In the data rows, 128 means zero.
A hidden rule labels the rows of this table. It goes by one to three of the table's principal directions, not those with the most spread.
[ 58 138  75 152 126 121 159 137 124 152 123 182  65 102 133 124  88  41 129 152  97 132 107 158 114 168  71 108 131 135  94 164  87 110  88  88 122 158 143  86 138  84 153 121  85 107 138 128 126 107  73 154] Q153
[154 105 122 168 136 146 121 180 189 144 116 158 118 171 151 106 128 114 125 150 140 149 138 107 137 142 113 150 117 118 104 109 107 114 138 114  93 145  85 113 128 110 143 113 152 102 124 134 111  98 131 123] Q880
[144 133 204 179 136 144 132 187 158 125 128 128 111 185 127 171 107 107 130 103  93  77 152 135  89 113 120 115 143 157  95 163 118 133 120 149 149 117 122 154 148 150  72 144 112 131 167 116 124 165  75 135] Q600
[ 76 139  71 134 119 123 138 127 112 125 110 170  80 109 135 110 113  63 130 160  98 149 105 140 124 161 100 132 112 139  97 143 125 108  97  85 106 159 133  92 104  92 158 140  87 126 120 120 131  95  94 173] Q862
[ 68 155  83 130 107 116 138 108 103 129 138 153 107  94 150 125 112  84 124 152 107 128 124 133 119 143 106 125 106 142  99 173 126 109 104 122 116 157 129  99 142 109 124 136  95  99 117 117 132 101 101 157] Q880
[ 63  88 142 109 158 127 134 117 237 137 167 180  68 138 153 117 109  58  90 120  63 116  76 102  71 107 113  93  92 116  61  83  42 111  86 115 192 179  81 144 113  61 133  99 144 108 164 213 173 131 107  89] Q590
[143 126 143 172 136 157 101 181 163 136 105 113 119 162 109 161 148 153 126  99 165 150 157 106 148 101 113 137 141 140  99 156 126 135 170 123 126 125 118 120 159 130 125 130 115 137 125 110  79 100 136 129] Q600
[ 64 205 114  86 118 109 119  84  71  81  83  84 122  75  90 183 150 138 117 127 120 146 104 124  92  81 149 118 122 192 134 238 219 118 115 143 151 156 154 105 109 127  89 215  53 161 122 123 148 110  94 173] Q862
[ 93 113  74 115 152 139 108 136 168 104  80 156  63 135  96 115 154  92 122 132 111 182  75 115 127 129 122 132 107 142  96 103 132 118 116  71 136 161 117 107  66  78 177 143  96 170 130 159 134  79 120 150] Q153
[115 100  44 112 130 165 112  78 108 128 139 166 125 134 141  30 139 129 131 173 113 140 107 128 149 182 102 158  90  76 112   1 113 108  92  78  97 119 114 113  89 120 181 101 154 132 111 139 131  95 203 150] Q590
[101 123  69  74 147 152  77  54 119 132 134 135 119 104 112  59 163 180 108 154 161 192  87 101 113  89 116 110  91 107 120  59 105 102 103 101 151 136 100  98  89 106 133 149 154 127 111 153 119  79 211 118] Q153
[124 145 169 103 124 120 108 115 103 142 116 126 132 104  92 132 113 149  96 133 110 121 120 139  89  74 123  97 138 157 151 179 118 127 105 127 159 134 134 132 106 116  84 175 123 138 163 136 114 151 124 105] Q862
[169 111 146 112  97 135 124 115  90 105 130  78 180 119 121 109 148 201 153 112 170 124 156  94 184 132 182 173 144  92 151  66 156 159 151 134 100 100 164 135 131 155 157 107 142 146 103  95 116 139 179 145] Q862
[234 111 134 170  98 193  85 134  33 110 166  83 210 199 150  63 153 255 183 119 166  89 210 123 177 171 149 185 141  83 141   0 173 121 136 148  69  29 175 153 154 209 119  80 171 140 103  61  85 151 206 206] Q862
[141  77  88 185 133 173  95 162 128 177 118 229  70 183 141  48 106  47 115 170  86 145 141 162 153 175  36 143  92 101  62  65  44 122 129  28  81 124  75 122  82 118 175 127 126 138 119  80  57  86 169 140] Q153
[117  84 101 113 117 141 110  94 114 142 160 180 111 126 131  56 116 107 123 134  90 113 113 137 143 155 103 129  96  92 104  33  63 136 103  78 131 117 125 144  96 116 161  91 140 138 128 132 114 119 174 122] Q590
[137 122 153 136 133 136 113 162 184 100  99  70 133 133  76 194 176 187 141  54 190 144 138  80 170  88 170 140 147 138 127 145 147 176 187 147 157 124 146 132 162 141 131 111 103 161 119 126 106 103 140 101] Q590
[169 125 175 132 130 109 139 146 165 147 125  94 174 117 128 144 122 191 138 109 196 142 140  99 127 107 148 122 155 114 177 151 114 143 156 160 127 130 137 111 161 120 108 105 154 101 108 146 122 125 134  85] Q600
[ 66 178 175  87 123  48 206  92 131 138 111 103 126  30  98 199  80 100 137 110 151 113  82 139  81 108 145  66 164 159 192 254 112 166 106 166 173 165 172  97 161 114  84 156  88 103 135 154 179 148  50  72] Q590
[108 130 134 124 141 121 123 152 142 113  71 147  71 131  67 165 136  64 123 100  99 147  91 148 135 114 109 117 131 169 115 171 134 162 149  76 154 136 127 141  81 125 154 172  63 195 140 124 109 108 101 123] Q600
[ 78 150 116  97 161 106 144 124 204 111  84 114  93  97  92 172 150 105 109 128 147 173  72 106 101  87 141 107 125 152 133 185 140 135 129 133 173 180  98  98 110  95 122 168 102 130 134 174 158 100 104  83] Q862
[ 95 119  70 113 132 132 133 120 121 115  88 166  77 121  94  98 131  74 139 141 103 151  78 142 145 165 109 134 118 134 119  92 129 134 105  66 116 135 137 115  78 110 187 138  98 168 135 139 133  93 125 151] Q862
[ 87 124 161 133 143 123 153 141 166  97 140 149  72 155 120 156 107  58 148  85  59  79  86 139  81 143 123  98 125 153  87 115 110 138  88 123 181 127 147 159 120 124 117 116  84 155 162 167 169 149  57 149] Q153
[ 69  93  82 123 161 143 136 131 212 130 121 191  51 146 130  98 124  44 111 145  79 146  67 118 106 149  97 117  98 118  70  68  75 110  88  79 147 169  87 119  92  73 177 114 131 130 156 189 160  98 116 118] Q862
[ 88  99  99 142 153 145 124 141 161 134 110 207  47 161 118  98 105  22 120 129  48 132  78 157 104 166  60 117 103 133  72  86  81 119 100  43 141 143 112 136  69  83 179 124  85 174 140 164 125 100 106 153] Q153
[ 77 121 109 114 146 129 149 125 161 118  89 157  66 123  90 134 125  53 121 130  89 131  77 137 124 139 114 119 122 139 103 119 114 148 107  84 148 149 118 128  91 114 164 154  97 164 158 147 148 118 110 116] Q590
[105 111 114 144 136 133 133 165 210 140 111 155 100 139 150 129 129  83 104 148 128 161 119  91 136 122 119 148 113 123  85 138 106 115 139 111 110 179  77 106 129  82 162 125 137 101 128 153 128  92 121 113] Q862
[100 163 110 124 117 145 115 115 121  88 100  88 144 122 128 147 159 151 127 131 138 146 136  89 133 113 144 168 113 137 102 153 197 120 140 130 115 150 125 104 126 126 129 162  84 144  95 117 127  94 143 175] Q862
[109 119  92 113 141 141 118 125 168 110 127 128 110 133 127 116 156 117 117 135 125 156 107 106 139 120 133 145 112 115 102  93 136 121 128 115 142 145 100 122 110 110 158 125 125 131 124 150 131 106 149 128] Q880
[123 135 137  80 129  81 138 107 130 130 117 103 135  68 101 148 131 170 127 118 174 159  97 116 118  90 175  91 150 144 188 168 125 136 122 156 152 147 158 110 126 101 115 132 147 117 138 157 156 135 106  88] Q153
[125 114 121 175 150 176 112 169 197 124 138 153 105 198 158 119 139  89 111 141  91 119 143 115 117 136  93 155 100 116  55  94 119 106 130 115 129 138  65 136 129 126 129 122 126 118 133 137 114 113 139 140] Q862
[125 118 125 128 141 153 110 133 170 117 116 114 120 149 121 130 158 135 125 113 150 159 122  91 148 107 128 148 117 117  95  99 133 137 158 112 134 133  98 128 126 129 154 135 123 144 110 133 111  95 167 125] Q862
[ 94 172 161  87 125  74 154 113 116 133  99  95 127  59  99 197 119 119 108 123 150 148 109 131 107  70 153  91 156 172 169 255 151 143 140 158 156 162 140 114 136 117 100 188 105 123 140 131 146 145  82  92] Q153
[129 137 185  61 143  84 167  71  99 124 154 103 157  95 135 144  99 132 112 132  78  77  97 161  64 114 173  83 151 134 195 132 146 116  81 179 171 121 157 173 106 127  96 141 174 135 178 186 218 228  92  98] Q590
[215  97 157 136 160 143 111 164 188 143 138  97 175 173 156 101 148 231 127 146 192 159 147  90 111 106 174 132 150  97 171  67 128  89 128 178 112 120 106 120 135 110 109  96 234  86 142 170 148 152 152 100] Q153
[124 123 148 108 130 101 149 113 139 115 150  98 139 107 129 165 134 142 139  92 141 111 125 123 135 123 167 114 139 122 147 130 129 149 142 165 156 124 152 147 151 136 123  99 135 128 126 140 160 155 112 104] Q880
[136 141  93 160 135  91 201 153 120 169 123 147 130 103 159 137  86  94 151 179 157 118 137 175 130 199 121 110 165 117 186 174 117 112 106 161  77 135 146  87 172 127 126 102 168  61 142 116 166 156  66 107] Q862
[ 94 120  96  57 144  96 178  56 118 147 110 146 124  70 125  91 110  84 113 178 116 142  66 146 123 153 138 113 129 103 179  93 120 130  95 110 117 149 119 122  86 110 180 150 175 128 146 172 195 148 148  83] Q862
[170 136 119 104 112 107 159 100  48 134 117 105 186  99 137 106 114 162 138 169 133 106 146 162 147 171 162 147 157 110 211 116 178 122 115 148  75 104 169 131 116 148 144 128 173 128 135 113 162 181 137 135] Q153
[125  76  54 149 165 131 153 158 191 170 109 215  59 147 136  67 111  37 128 177 119 174  83 158 146 194  75 122 119  92 118  61  54 116 110  60 100 149  86  98  87  83 205  95 158 111 136 152 130  96 126  98] Q153
[ 85 138  84  81 103  90 164  68  54 125 126 146 126  61 125 113 107  84 125 159  84 102 105 169 141 170 142 125 123 129 164 136 144 134  95 118 111 136 164 132 103 126 157 135 124 138 142 122 172 154 114 132] Q862
[152 130 140 156 122 118 126 154 107 133 155 122 133 133 146 139 116 155 141 124 137 114 160 144 114 131 140 112 144 130 138 149 118 112 115 160 131 118 158 119 151 124  87 102 132 101 132 105 124 156  86 146] Q153
[100 129 153 112 115  91 159 113 124 146 148 149 122  96 148 140  90  85 119 130 101 102 117 138 107 129 131 101 129 139 134 166  97 130 111 141 133 148 134 138 141 112 119 126 137 104 145 143 158 152  88 107] Q862
[120 117 153 116 142 120 122 132 152 123 115 132  98 130 104 148 131 103 126  96 122 145 102 126 122 104 123 110 130 138 115 134 109 150 144 104 161 133 124 141 105 119 141 142 101 162 126 138 121 122 120 115] Q590
[149 132 136  97 127 103 178  85  85 118 165 110 171 113 153 103 101 152 162 140 115  75 113 156 103 180 163 114 151 105 195  71 148 117  76 172 124  93 178 147 135 150 119  90 175 112 146 162 202 192 108 136] Q153
[177  81 225 113 159 118 183 119 189 150 174 124 169 163 166 107  83 126 127 126  91  56 116 135  79 150 150 111 153  72 167  36  79 135  97 164 155 108 117 182 126 132 119  81 215 112 167 198 201 226 130  65] Q862
[164 185 225 148 129 109 129 151  78 128 119  88 165 141 117 206 103 139 120 102 104  85 166 173  71  86 114 101 162 182 163 255 178 131 150 169 158 104 148 158 140 167  39 188  82 152 132 102 112 184  74 136] Q590
[168 147 152 143 150 145 126 151 148  99 149  88 156 181 145 155 151 167 143 115 131 104 143 127 100 120 152 129 139 142 137 121 184 105 126 189 146  97 120 156 153 168  82 124 151 119 145 148 154 161 111 142] Q862
[154 130 193 162 116 119 142 169 144 104 146 100 143 156 127 180 120 132 162  62 126  83 153 125 132 132 140 132 147 137 122 149 134 164 158 153 152 102 160 158 164 158 103  95  85 144 113 114 117 146  89 140] Q590
[164 148 126 121 126 119 124 125 110  96 134  53 178 118 130 159 165 222 160  99 198 147 151 104 146 118 183 141 152 122 170 134 191 126 156 182 127 107 169 117 161 147 113 105 133 125  93 120 138 132 131 149] Q153
[104 111 100 125 121  97 149 119  95 125 109 176  76  99 100 114 101  59 154 116  94 126  92 174 139 183 103 111 124 128 135 120  90 160 113  66 131 129 172 119  80 109 165 112  67 169 110 109 126 114  91 143] Q153
[147 127 173 149 158 107 166 148 156 164 155 130 130 130 140 147  88 128 125 136 128  95 135 166  71 130 117  77 162 116 166 156  79 117  96 171 164 125 135 122 155 120  68 108 160  84 161 146 154 192  77  79] Q153
[149 165 148 185 124 134 142 175 121 144 127 103 155 145 151 170 115 136 134 137 154 120 183 139 125 130 103 142 154 134 128 209 154 116 154 158 106 124 126 104 182 146  91 138 107  95 108  86  96 135 101 146] Q153
Here are more rows. What is the label of each one?
[155 124 128 110 112 120  96 151 123 112  72  85 132 102  72 152 175 188 134 101 208 197 132  86 193  78 177 149 147 145 151 158 159 165 187 114 113 133 143 109 116 129 160 156 114 162 108  91  83  87 156 118] >> Q590
[217 122 110 147 103 164 110  96  25 121 164  91 228 161 172  60 138 226 172 140 157 102 194 142 172 196 130 188 132  66 169  21 181 116 147 135  59  51 168 141 138 187 144  79 161 138  64  80 105 142 212 193] >> Q880
[ 92 143 130 136 125 107 158 124 120 140 142 173  96 124 145 135  88  48 131 138  78  94 108 163  94 154  95  97 117 153 114 164 103 123  97 126 133 135 123 137 134 132 110 136 111 110 147 135 151 136  74 130] >> Q590
[144 140 178 127 153 131 130 148 202 135 152  71 158 140 133 181 151 183 117  98 189 141 140  87 111  60 151 111 153 128 134 161 131 127 160 197 173 128  96 133 192 141  87 125 165  88 138 161 130 142 136  75] >> Q880
[ 64  94 159 121 180  91 166 159 237 130 113 191  10 129  78 175  91   7 123  76  54 111  36 161  62 127 101  46 135 159 105 144  35 154  86  91 228 164 137 146  88  64 133 108  80 165 190 211 176 145  22  73] >> Q153
[150 124 161  90 131 100 143 103 149 132 102  67 179  85 112 148 142 210 137 105 215 164 119  81 146 100 183 129 155 108 192 132 141 154 164 155 122 139 150 109 143 115 141 121 162 129 100 152 149 122 159  84] >> Q880
[101 137 179  78 121 105 114 109 151 110  94  96 123  88  70 176 148 141 105  83 142 146  97  91 130  50 163 113 129 164 134 182 135 173 158 126 175 151 126 144 111 123 122 176  98 168 137 144 123 115 137  84] >> Q862
[144 139 249 136 150  91 172 136 169 161 196 106 164 130 156 196  73 137 106  99  97  33 151 160  38  91 138  57 162 137 167 199  80 126 104 228 205 120 132 173 193 142  12 106 172  74 185 171 179 239  60  47] >> Q590
[122 134  95 105 127 133 119  90  97 128 119 129 138 110 123  97 138 143 125 151 138 148 117 130 135 135 124 134 115 117 141 105 140 122 122 113 114 126 125 116 107 131 141 144 135 135 112 124 129 111 165 133] >> Q590
[185 107 161 166 117 163 100 166 161 115 153  85 182 178 162 113 146 225 153  97 180 131 176  64 143 124 154 172 137  94 112  65 139 115 151 152 104 109 142 122 168 121 127  69 152 112  93 135 104 113 159 167] >> Q862
[129 120 105 133 124 115 146 126 121 156 154 143 139 108 153 116 110 127 118 157 128 114 145 148 132 150 129 120 135 111 150 132 105 109 111 150 112 134 132 118 152 115 124  97 169  84 145 130 143 153 118 107] >> Q590
[ 93 131 100 162 141 122 162 150 127 142 105 194  62 138 110 139  94   2 131 141  59 101 106 200 123 186  59 113 123 143 107 159  99 145 114  76 132 130 119 132 104 136 145 141  70 152 143 108 121 128  80 125] >> Q590
[194 139 154 149  91 127 126 147  51 125 134  89 190 136 137 133 126 191 160 117 162 104 186 136 170 146 157 156 160 130 170 137 175 138 156 157  78  80 176 143 162 177 121 115 142 129 114  74 104 153 133 163] >> Q880
[111 145 150  89 145 110 118 121 173 109  92  70 126  96  84 195 172 166 114  87 190 183 105  83 136  51 171 114 141 152 141 188 156 155 177 150 171 154 119 120 135 120 125 165 114 149 117 145 130 105 137  85] >> Q880
[ 92 143 124 125 155 134 114 149 203 109 107 119  94 142 121 176 158 104 104 111 129 167 103  95 107  80 127 123 115 160  87 176 150 114 148 133 162 167  86 122 128 100 128 156 104 134 130 167 134  94 109 121] >> Q590
[ 86 151 137 121 137  89 147 147 150 145  63 156  76  91  87 185 114  38  96 137 111 156  97 153 121 100 104 102 130 180 131 255 121 155 153  98 138 176  98 115 100 111 130 201  77 148 141 117 120 109  82  82] >> Q862
[106  98  98 100 143 139  83 124 200 117 115 131  92 123 111 111 176 149 111 116 172 207  94  63 149  74 148 130  97 121  86  89  99 130 149 103 149 165  85 106 104  87 160 130 137 130 111 152 111  62 172 104] >> Q600
[153 121 108 137 109 138 111 118  74 122 140 106 149 121 117 111 142 180 162 102 168 135 153 129 172 147 130 143 140 105 140  90 132 145 149 117 114  90 174 121 144 149 147  94 113 145  91  87  90 113 162 158] >> Q862
[104 118  97 177 127 165 108 141 100 117 166 184  77 181 155  97 108  62 142 124  42  89 138 169 104 180  64 129  99 124  49  79 102 101  90  84 138 108 139 142 112 125 128  99  73 148 124 108 107 126 101 209] >> Q153
[113 143 115 167 161 156 117 168 190 142 116 156  91 168 141 131 129  82 103 160 116 156 125 131  90 111  71 124 112 138  79 163 114  97 124 113 141 156  59 101 123 111 104 163 109 103 128 134 103  99 118 124] >> Q600
[ 74 146  79 167 135 153 134 148 123 126 115 151  70 138 121 135 121  74 138 136 108 135 124 145 121 154  77 126 129 136  73 144 122 112 104  94 130 137 136  93 139 114 140 136  70 132 129 107 108 102  96 179] >> Q153
[153  94 114 155 152 190  58 179 202 109  81 121  92 193  81 127 199 151 124  88 176 204 128  72 186  84 112 168 109 123  61  75 127 155 201  68 133 122  74 128 103 134 179 144 101 185  98 109  48  46 204 128] >> Q590
[129 149 164 139 128 114 130 164 135 130  81 102 123 112  88 188 128 132 118 107 147 143 138 127 130  92 132 123 158 160 144 221 147 149 158 127 137 145 143 115 132 117 116 163  87 151 131 112 104 128  97 116] >> Q590
[138 144 224 115 127  84 151 135 149 124 144  98 149 113 128 190 104 130 124  89 122  95 129 126  84  83 156  93 148 153 155 203 122 150 138 177 177 135 139 154 146 133  69 140 116 121 137 145 150 174  75  91] >> Q153
